In the data rows, 50 means zero.
Here are some numbered points:
tensor([40, 41, 45, 47, 77, 38, 67, 49, 69, 54]) 0
tensor([44, 48, 41, 38, 45, 53, 61, 60, 54, 67]) 1
tensor([56, 40, 57, 39, 42, 60, 59, 43, 57, 32]) 2
tensor([57, 38, 57, 25, 52, 58, 42, 42, 57, 58]) 3
tensor([65, 46, 32, 52, 37, 65, 30, 30, 35, 60]) 4
tensor([32, 36, 38, 52, 39, 42, 48, 30, 49, 36]) 5
tensor([48, 41, 41, 50, 58, 45, 61, 39, 44, 15]) 6
tensor([40, 42, 31, 56, 57, 53, 39, 44, 59, 58]) 7
tensor([45, 57, 40, 66, 55, 60, 45, 59, 39, 63]) 8
tensor([45, 60, 19, 49, 49, 57, 60, 40, 58, 60]) 9
tensor([41, 39, 40, 49, 22, 51, 38, 44, 47, 35]) 10
tensor([56, 26, 73, 67, 59, 38, 70, 71, 39, 51]) 11
tensor([51, 45, 44, 32, 35, 48, 38, 50, 58, 45]) 12
tensor([59, 41, 52, 39, 39, 44, 65, 59, 51, 28]) 13
tensor([52, 38, 42, 38, 66, 46, 59, 38, 65, 70]) 14
tensor([41, 47, 45, 64, 48, 64, 53, 52, 36, 66]) 15
tensor([55, 88, 63, 31, 63, 54, 33, 35, 54, 58]) 16
tensor([49, 44, 49, 42, 58, 47, 42, 41, 62, 64]) 17
tensor([40, 67, 52, 59, 58, 56, 68, 62, 62, 68]) 18
tensor([46, 60, 37, 55, 57, 67, 60, 42, 54, 55]) 19
tensor([51, 33, 66, 33, 71, 35, 51, 34, 64, 62]) 20
Which point above is nearest to each new point? Its number follows each.
tensor([60, 49, 54, 23, 62, 43, 60, 53, 52, 47]) 3
tensor([39, 63, 45, 46, 53, 39, 60, 52, 74, 44]) 0
tensor([41, 58, 51, 51, 40, 47, 38, 42, 76, 32]) 12
tensor([62, 46, 53, 40, 30, 32, 47, 41, 43, 53]) 12
tensor([52, 34, 82, 61, 56, 23, 76, 71, 31, 48]) 11
tensor([33, 71, 21, 56, 58, 66, 37, 36, 38, 37]) 19
tensor([38, 45, 56, 62, 57, 50, 52, 46, 35, 33]) 6
tensor([47, 52, 58, 34, 52, 60, 23, 42, 56, 37]) 12
tensor([48, 29, 73, 68, 52, 25, 75, 75, 35, 41]) 11
tensor([56, 31, 34, 46, 64, 48, 43, 48, 43, 41]) 7
tensor([31, 57, 53, 62, 62, 36, 49, 57, 88, 57]) 0
tensor([40, 30, 80, 69, 58, 32, 81, 71, 40, 51]) 11
tensor([54, 41, 40, 49, 57, 60, 43, 42, 53, 53]) 7
tensor([44, 51, 39, 88, 55, 43, 45, 46, 62, 40]) 7
